Each run below is a few steps of one of 8 hidden systems, one row a step.
seq 1, gedup, 8 rows:
[[-11  -7  14  21  -5  -1   3 -40  26  -3  -6 -11  35  20  -3   0   5  -4
  -12 -10]
 [ -9   6   6   0 -33   8  15   0 -22 -30 -30  12 -20 -17 -18  11  10   7
   -3  20]
 [ -6 -27  24 -16  32 -18   4  21   9  -1  12  23  14 -20 -15  -1  -1  -8
   13 -20]
 [ 16  21 -20 -18  -2 -15 -27  10  -4   5   0 -19 -37  20  -5   4   5   5
   24 -14]
 [ 13  -1 -18  11  20  27  -1  12 -12  22  31  -4  15  -7  27  -7 -21  -2
  -11  17]
 [ -6  15  -2  19 -11 -10  -3 -45  24   0  -9 -16  20  29   7   2   4  -3
  -15  -8]
 [-13   3   4   5 -28  15  29   2 -20 -19 -26  15  -9 -27  -1  -1   4   3
  -16  29]
 [-14 -29  32 -14  19 -21   9   6  21  -2  -2  13  15  -9 -20  -7  10  -8
   15 -26]]
seq 2, Gal (8 x 20):
[[  2  33 -13 -12 -10 -10 -28  20  -6  -3  10  26 -30  -4  18  16 -11   2
   -8  -7]
 [ -6   3  -5  -3  16  -4   4  27   6  17  26   7  12 -10  34 -25 -16 -17
  -25   5]
 [-17   9   0  12 -40   4 -12  -2  23  12  -8 -15  -4  17  30 -15   5  -7
  -25  -1]
 [-16 -24  17   8 -28  38   8  28 -17  -3  -5   1   0 -14   3 -17   4   3
   -7  20]
 [-22 -20  39   1 -16   5 -27   8  16 -14   2  21  14   5 -14   7   5   3
    2 -28]
 [  3  11  -1 -12  -9   4 -28  33 -15 -10   9  28 -28 -15   0  23  -9   9
    6  -5]
 [ -3   4   0  -7  25 -16 -19  27  11   6  34  15  17  -2  20  -9 -19 -17
  -17 -11]
 [ -6  30 -17   6 -28  -4 -17   6   9   7   1  -9 -14  15  34 -11  -5  -8
  -29   5]]
seq 3, Kur, 8 rows:
[[ -8  -9  -3   8 -39 -13   3   4   2 -31 -30 -20 -14  -6 -17  18  15  -2
   -6  21]
 [-14 -25  23 -14  15 -12  16  30 -12 -28  -1  11  11 -20 -28 -10   2 -11
    3   7]
 [ -7  15  16 -24  18 -13 -28  14  -4  -8  19  14  -1  25 -11 -19  -4  -2
   12 -34]
 [  7  17  -8   2   8  31 -17  10 -11  29  29  16  -1   1  32  -8 -20   7
   -4  -5]
 [  5   3 -13  22  -9  -1  -1 -34  35  27  -1  -7  12   1  28  19  -2   1
  -14  -4]
 [ -7  -3 -11  13 -43  -1  16  -2   3 -12 -30 -22 -15  -9   4   6  12  -2
  -16  30]
 [-17 -32  26  -6   3 -10  29   9  -1 -23 -18   1  14 -17 -29 -11  13  -9
    7   5]
 [ -9   4  22 -22   4  -4 -26  20 -16 -22   5   8 -10  20 -28 -13   5   4
   22 -25]]
seq 4, Gumo:
[[ -8 -27  15  13   0  15  11 -12  32  37   4   4  20 -11  23  -5   1  -1
   -4 -13]
 [ -4 -21  -2  10 -44  -3 -14  10  14 -14 -22 -23 -17  -3 -10  26  16   4
    0   9]
 [ -7 -33  17  -6  13  12  -3  43 -18 -17  17   7  15 -17 -16  -8  -6  -4
    5   9]
 [ -6  19   9 -11   6 -25 -37   1   3 -27  12   5   5  29 -18   4  -3  -4
    3 -26]
 [  2  38 -10  -6  -1  22  -5   9 -28   8  14  27 -16  -1  26 -12 -15   6
  -12   5]
 [ -8   1   5   9   4  -5   2 -23  38  34   8   7  17   4  31  -5  -3  -6
  -14 -22]
 [ -7  -8  -9  13 -50   9   3   6   9   2 -26 -20 -23 -10  14   9  12   3
  -12  20]
 [-13 -49  28   2   5  14   8  27   3  -3   8  -5  24 -14 -13 -14   4  -6
    5   3]]
seq 5, luz, 8 rows:
[[ -6 -25  18  -5   6 -28 -26   8  25 -18   4  -6  13  10 -26  17   7  -6
   13 -26]
 [ -1  31  -6 -18  -2  -5 -18  29 -28 -21   9  27 -25  -5   0   2 -11   2
   -2   1]
 [ -9   3  14   2  28  -1  -4  -5  15  16  28  17  33   8  20 -20 -15 -11
  -15 -18]
 [ -6  25  -8   6 -42   5 -17  -7  15  16 -10   0 -26  10  30   3   4   5
  -14  -6]
 [-15 -30  18  16 -13  33  17  17  -5   1  -1   3  21 -21   8 -13  -1  -4
  -17  21]
 [-11 -24  18  -1 -23 -18 -23   6  26 -13 -14 -17  -4  13 -23  13  18  -1
   12 -19]
 [ -3   5   8 -16   1  11  -8  38 -36 -26   8  26 -14 -15 -15   1  -7   5
    7   7]
 [ -4   0  14  -5  31 -18 -21  -5  21   4  28  17  27  12   2  -1 -11  -6
    1 -34]]
seq 6, gom, 8 rows:
[[ -5 -10   0   9 -19   1 -16  31   0 -21   7  21  -1 -29   5  31 -11  -2
  -21  15]
 [-21  -6  17 -11  -4 -27 -20  39   7 -32  10  10   8   0  -9  -7  -3 -18
  -17  -6]
 [-17  28  11 -15 -11   3 -18  24 -22 -16   7   7 -10  25   2 -34  -2  -6
  -10  -6]
 [-18  14  21   2 -15  29 -17  -8   3  21  10  18   6  20  22 -24  -4   5
  -10 -23]
 [ -7  10   3  15 -42  16 -21 -12  19  13 -11  15 -15  -2  23  24   2  11
  -13  -8]
 [-10 -19   6  14 -26   8  -6  26   9  -8   0  21   0 -34  13  26  -7  -1
  -22  14]
 [-19 -17  18  -8 -14 -23 -20  40   8 -34  -1   6   0  -6 -16   5   3 -13
  -10  -3]
 [-13  17  13 -15  -5   7 -24  34 -28 -26  13  10  -5  19  -7 -26  -5  -4
   -6  -4]]
seq 7, gom, 8 rows:
[[ -9 -18  10 -24  12 -12   8  51  -5   0   6   8 -14 -21  -1 -24   0 -14
    6   1]
 [ -2  -6   6 -13  -4   3 -28  24   0   5  10 -32 -10  34  -7 -28   8  -3
   17 -16]
 [  6  13  -4  21 -10  40 -24 -18 -16   4  15 -12  15  30   9  -4  -9  12
   -4   3]
 [ -6   9   6  24 -11   2  -2 -43  20  -5  -4  23  25  -3   9  29  -7   5
  -19  -6]
 [ -6  12  -5  -4 -13 -22  20   4   3 -16 -18  30 -18 -37   5  23   1  -4
  -16  13]
 [-12 -21  13 -23  10 -16  12  47   3   3   2   8 -11 -23  -2 -22   4 -14
    5  -2]
 [  0  -6   4 -14  -7   5 -28  30  -7   1   7 -32 -17  30 -11 -26   9  -2
   19 -12]
 [  5   6   0  19  -3  40 -26 -12 -16   4  20 -11  20  29   6  -5 -11  11
   -1   0]]
seq 8, Pem, 8 rows:
[[ 25  -1 -27   4   8  14  15  -6 -32  -8  -7 -29 -10  -3 -17   9   1   8
   19  30]
 [  4 -21   6   5  38 -18   9 -18  12  -8  13  -3  40  -4 -18  10  -6  -9
    5  -6]
 [  8  32 -21 -10   4 -31  14 -25 -11 -24 -21  -3 -19   3 -17  11   5   0
    6   6]
 [  3  -6  -2 -13  39  -8  41   5  -7  15   7  12   9 -27   6 -20  -7 -10
    3   8]
 [  7   1 -10  -7   4 -26   9 -24  25  20 -17 -31 -12  17  -4  -7  16  -3
   17 -15]
 [ 19 -12 -22   5  14  22  28   0 -29   4  -2 -26  -1 -11  -7  -4  -1   6
   13  33]
 [  3 -25   7   8  23 -20   7 -26  22  -7   1 -13  33   5 -23  14   5  -5
   10 -11]
 [ 13  23 -20  -8   6 -16  18 -15 -26 -28 -19  -2 -20  -6 -24  16   3   5
   11  18]]
seq 9, Kur:
[[-15   6  28   9  -9  19  10 -45   6   5 -15  26  16   6  -5   0   6  13
    3 -20]
 [  0   2   6  -2 -33  14 -11   3  -7  -2 -19  22 -34 -19  -6  31   7  20
   12  -4]
 [  5 -38   1  -4   7 -18  -6  32  22   5   6   4  -4 -31  -4  27  -1  -7
    8  -3]
 [ -4  -4  -8  -6  -3 -27 -30  35  12 -15  15 -29   1  21   2 -12  -2 -19
  -10  -1]
 [-14   5   8   7   9  18   5  12 -15  -3  20  -1  29  11  18 -39 -13 -13
  -27  11]
 [-16  25  18   7  -9  12   4 -44   8   7  -8  21  15  19  10 -10   1   6
  -11 -21]
 [ -4   6   5   2 -34  26   8  -8  -7  12 -22  24 -30 -22   9  16   7  19
    5   3]
 [  3 -40   9  -2  -5 -14   1  13  30  10 -11   0  -8 -27  -9  30  11   1
   16  -8]]
seq 10, Gal:
[[ 24   5 -27   1   1  -9  -3   2 -22 -24  -8 -11 -18 -12 -21  36  -1   9
   15  21]
 [  2   3  -3 -10  43 -31  12  -6  -1 -20  13  -6  27   8 -18 -12  -7 -17
    1  -2]
 [  6  43 -19 -10  -5 -14  10 -30  -8   4 -17 -10 -25  22   3 -10   6   4
    7  -4]
 [  7 -10  -1   0  27  22  44 -14 -14  26   0  -3  10 -16   6 -23  -1   3
   11  12]
 [  3 -14   4  16 -11  -1   2 -43  30  15 -17 -14   8   8  -7  22  13   9
   12 -13]
 [ 20 -20 -16   4   1   8  10   8 -21 -16 -11 -15 -11 -22 -25  29   3   9
   18  26]
 [  3  -7   6  -5  31 -34  -5 -11   8 -26   8  -9  26  15 -32   5   0 -11
   10 -13]
 [ 14  42 -25 -15   5 -12   2 -14 -25  -9  -9  -6 -29  14  -7   0   0   6
   13   1]]
seq 11, Mazo:
[[-19  11  -1   4  -6 -32  29  -7  13 -21 -14   4  13 -11   8  -9   0 -21
  -35  16]
 [-15   9   9 -27  -6 -15  29  15  -9  -3 -22   2 -27  -7  -5 -35  15  -8
    6   0]
 [  4 -20  17 -19  13  18   0   9  -5  24   1  -4 -14   5 -15 -20  10  11
   40 -24]
 [ 20  -8  -5  12  -2  26 -34 -13  -1  14  14 -11   0  17  -7  28  -4  19
   24 -14]
 [ 10  -3 -16  30  -1  10 -13 -10   0 -13  15   2  26  -9   8  36 -19   3
  -23  21]
 [-12  14  -8   5  -3 -37  16  -3  10 -30  -7   5  13 -11   4   3  -5 -20
  -35  17]
 [-16  17   3 -27   2 -20  29  18 -10  -3 -13   6 -21  -8   3 -38   7 -13
   -4   4]
 [ -1 -10  18 -22  15  11   7   3   0  28  -2  -4 -15  10  -6 -32  12   6
   33 -28]]
seq 12, Mazo, 8 rows:
[[ 10 -18 -16  10 -10  -8 -16  16  -8 -35  -2 -35   2   5 -26  23   3  -3
    3  23]
 [  1  14  -4  -5  28 -10  -2  13 -31 -38  16   1  20   8 -20  -8 -14  -9
   -6  14]
 [ -4  44   0 -17  26 -18   3 -21 -10  -4   8  27   2  15   3 -16  -8  -3
   -2 -20]
 [  4  20  -5  -7   6  10  20 -21   7  42  -3  22 -16 -13  31  -8  -2   7
    4 -13]
 [  5 -29  -3  12 -13   7  14 -15  33  36 -14 -22  -3 -11  14   8  12   3
    7  -1]
 [  6 -28 -11  15 -26   9   0   8  -3 -16 -16 -41  -4  -1 -17  14  11   2
    3  27]
 [  0 -13   5   0  14  -3  -1  13 -26 -45   3 -10  21   4 -37   1  -2  -4
    5  16]
 [  2  35   1 -18  25 -18 -10  -7 -22 -27   9  26   0  11 -18   2 -10   0
    6 -14]]
seq 13, luz:
[[ 14 -20  10   9   8  21  -1 -26  -4   1  -4  12   7 -10 -25  36   3  21
   30 -10]
 [ 20  -3 -21   0  14 -24  -4   0   5 -11   3  11  -6 -28  -9  49  -8   1
    7   6]
 [  8  11 -26  -7  26 -39  10  17   4 -10  13  -9   3 -10   9  -1 -11 -23
  -17  16]
 [ -4  28 -14 -10   6 -15   8  -1  -3   5   2 -26  -3  27  15 -43   0 -15
  -12   4]
 [ -6  12   8   4  -9  37  18 -25 -18  17 -10 -11   1  21   7 -36   8  10
    6   1]
 [  5 -20  13  15 -11  31  11 -35   1  13 -18  -1   5  -5 -14  18  11  21
   23  -6]
 [ 16 -23  -8   5   0  -5   3  -1   1 -10 -10   5  -7 -31 -20  48   3   9
   17   9]
 [ 14  -6 -18 -11  29 -41   1  22   3 -19  11  -6   2 -16 -12  15  -7 -16
    1   9]]
seq 14, gedup, 8 rows:
[[ 27   1 -20  19   5  27 -23 -20  -7  13  16 -19   6  15   0  26  -9  18
   14   3]
 [  7   8 -17  27  -2  -5   1 -26   4 -18   5   3  28  -6   6  34 -14  -2
  -26  21]
 [-17  16  -1  -4  -4 -40  26  -9   8 -29 -20  11   2 -14  -4   0   4 -16
  -24  11]
 [-12   0  11 -29  10 -17  32  21  -7   2 -14   6 -19 -13  -6 -37  11 -10
    9  -2]
 [  9 -15   6 -17  18  19   1   6  -6  32   6 -17 -13  12  -7 -25   8   9
   37 -19]
 [ 24  -9 -13  19   2  36 -18 -18 -10  16  11 -21   5  12  -2  21  -5  19
   20   3]
 [ 10  -1 -13  28   0  -2  -7 -25   5 -20   6   1  29  -6  -2  41 -12   2
  -18  17]
 [-11  18  -7  -2  -4 -40  17  -6   4 -35 -15  11   2 -13  -7  11   0 -15
  -24  13]]
seq 15, Pem (8 x 20):
[[  5  39  -7 -24  20   3  12  -3 -30   7   3  24 -23   2   4 -20  -5   6
   12  -7]
 [  9   2  -7   0  21   5  10 -18  22  49  13   1   6  -1  32 -10  -6   0
    2 -16]
 [ 11  -4 -28  20 -28   4   5 -16  13  13 -15 -36 -10   1  14  17   7   2
   -7  22]
 [ -5 -40   7  15  -5   5  14  15  -1 -22  -5 -16  25 -19 -17   7   1  -8
   -9  28]
 [-12  -4  22 -13  -1 -23  -6  -2  -3 -39 -14   2   2  13 -42   2  12  -2
   14 -14]
 [  7  24   3 -24  29   6   7   7 -36  -3  10  29 -13  -4 -11 -13  -8   8
   20  -9]
 [ 12  16 -10  -7  28 -10  -6 -20  20  38  19   9   3   8  24  -1  -9  -1
    7 -27]
 [ 15  14 -38  16 -15   2   9 -13   6  18  -5 -26 -13  -3  27   8  -2   0
  -15  25]]
seq 16, Gumo:
[[  6   9 -14   2  -1   4  42 -27   1  23 -21  13 -16 -30  15   8   3   6
    1  13]
 [  7 -32  -4  -3  10 -20  29  -6  25  18 -17 -23  -2 -17  -8   3  15  -7
   16   1]
 [ 14 -18 -14  -5   3  -5   6  13 -19 -19 -10 -41 -11   5 -31  -1  11  -1
   22  21]
 [ 12  -1  -1  -3  40   7   3  -7 -30 -21  18  -7  26  13 -28  -7  -9   1
   16   5]
 [ 11  41 -13   0  17 -11   1 -43 -15 -16  -1  17   5  12 -10  17  -8   7
    2  -4]
 [  9  22 -16  -4  16  -4  38 -25  -4  19  -6  24 -10 -27  19   5  -7   3
   -5   9]
 [  5 -12 -11  -2   6 -27  32 -18  30  23 -20 -23  -7 -11   7  -2  14  -8
    5   0]
 [  9 -21 -14  -2  -4   5  22   9 -14  -3 -16 -44 -12  -1 -18 -13  14  -1
   17  25]]

Which system made each of these runs?
seq 17, 2 rows:
[[-12 -20   0  19 -22  -9  -3  -1  25 -10  -8 -39  20  16   2  -7   9 -14
  -20  12]
 [-15   7   9  -2 -24  13   8  13 -34 -36 -17  -5  -5   6 -19 -19   6  -1
   -8  23]]
 : Mazo
seq 18 (2 x 20):
[[ 14   6  -1 -20  32 -14   3 -13  12  31   6  17 -13  -5   4   5   0   6
   28 -31]
 [ 26   9 -40   3   0  -7  -4   1   5  24   3 -32 -24   1  18  14  -3   2
    7  13]]
 : Gumo
seq 19:
[[ 17  23 -14   8  12   1 -12 -23 -10  -9  10  32   1 -13  -1  44 -16  12
    1  -1]
 [ -1  12 -15  -2   7 -37   4   9  23   0   7  20  -2 -26  23  18 -12 -15
  -24   2]]
 : Pem
seq 20, 2 rows:
[[ -9   8  -1 -11  17 -38   0  18  -5 -38   7  -2  14   5 -16 -12  -6 -22
  -15   7]
 [ -5  36   0 -27  17  -5  12   4 -26   0   2  10 -16  15   0 -40   0  -4
    7  -8]]
 : gedup
seq 21:
[[  3  13  -9  14 -24  45 -15   4 -17  18   8   1 -10   5  27  -3 -10  12
  -10  12]
 [ -4 -20   8  23  -5  -1  12 -32  33   9  -7   8  25 -19   8  27   1   0
  -12  -1]]
 : Kur
seq 22 (2 x 20):
[[  3  -2  -3  -7  -7  23  27   9 -38  -9 -19 -10 -21 -13 -18 -13   9  10
   18  24]
 [  3 -31  22  -4  33  -1  -4  -8  17  13  14   5  25   1 -17   3   1   2
   26 -29]]
 : Pem
seq 23, 2 rows:
[[ 15  -8   5  -6  24 -12 -18 -18  18  10   9  10   3   3 -18  31   1  10
   30 -33]
 [ 32  14 -40   2  19 -12  -9   2 -11   1  14 -10 -11  -7   5  30 -14   3
    6  15]]
 : Gal
seq 24:
[[ -2 -12  -3   7 -42   1  -6  10   2 -16 -25  -2 -25 -20  -8  34  11   9
    1  15]
 [ -5 -32  15  -7  23 -15   8  34  -5 -24  11   4  18 -19 -23  -3  -3 -15
    3   8]]
 : luz
seq 25:
[[  1 -17   7   2  33  -2  10 -12  26  35  19   3  28  -3  18 -12  -6  -7
    3 -19]
 [ 11  15 -30   3 -24 -18   2 -13   7  -2 -22 -34 -29  10   1  13  12   1
    2  12]]
 : gom
seq 26, 2 rows:
[[ 16 -13  -8   0 -13  21  17 -11 -13  13 -23 -10 -26 -15 -13  16  13  19
   31   9]
 [ 22 -36  -6   1  36  -7  -1   5   6   4  14 -13  16 -14 -20  23  -4   1
   25   0]]
 : Gumo
seq 27, 2 rows:
[[ 17   2 -34   4  10 -24   3  19  -1 -10   9  -7  -7 -24   8  27 -12 -10
  -13  27]
 [-11 -13   1  -7  21 -29  16  19   8 -15   7 -21  23   3  -4 -30  -2 -26
  -14  10]]
 : gom
seq 28:
[[-23   1  16  -6 -21   4  16  27  -5  -7  -9  34 -10 -33  16  -7  -1  -6
  -21   9]
 [-17 -20  26 -18  -4 -16 -13  20  30  15   1   1  -7   7   1 -17  12  -8
   11 -34]]
 : gedup
seq 29 (2 x 20):
[[-15  38   0  -4 -27   1  17 -16 -17 -16 -26  24 -21  -6   5  -4   4   5
  -16   8]
 [-15 -24  26 -11  12  -2  25   9  17  23  -2  29   4 -31   7 -12   4  -4
    5 -15]]
 : gedup
seq 30, 2 rows:
[[ 23  -2 -15  -2  29 -11 -15   2 -20 -27  14  -5   7   0 -31  30  -9   4
   20   7]
 [  7  26 -14  -8  38 -36   1 -10  -2 -18  17  13  17   4  -3   4 -17 -13
  -10  -3]]
 : Pem
seq 31:
[[ 14   8  -2 -16  32 -20  12 -10 -11 -11  -2  28  -6 -20 -23  26  -4   6
   23  -9]
 [ 23  19 -29 -22  23 -25 -10  16  -6   9  11  -7 -29   0   2   8  -5  -2
   19  -5]]
 : Kur
seq 32, 2 rows:
[[  5  -4 -12  18 -35  28  -7  -4  12  30  -8  -8 -19  -8  27  18   3  13
   -3   8]
 [ -5 -40   3  20 -21  -6  10  -1  27  -6 -15 -20  14 -17  -6  21  10  -6
   -9  15]]
 : Kur
seq 33, 2 rows:
[[ -5   6   3   2 -20 -23  11 -37  33  11 -29  -5 -13   4   1  10  18   2
    4 -15]
 [  7 -26  -5  -4  -8  22  25  24 -17  13 -12 -11 -23 -29  -3  -5   8   6
   17  23]]
 : Gumo
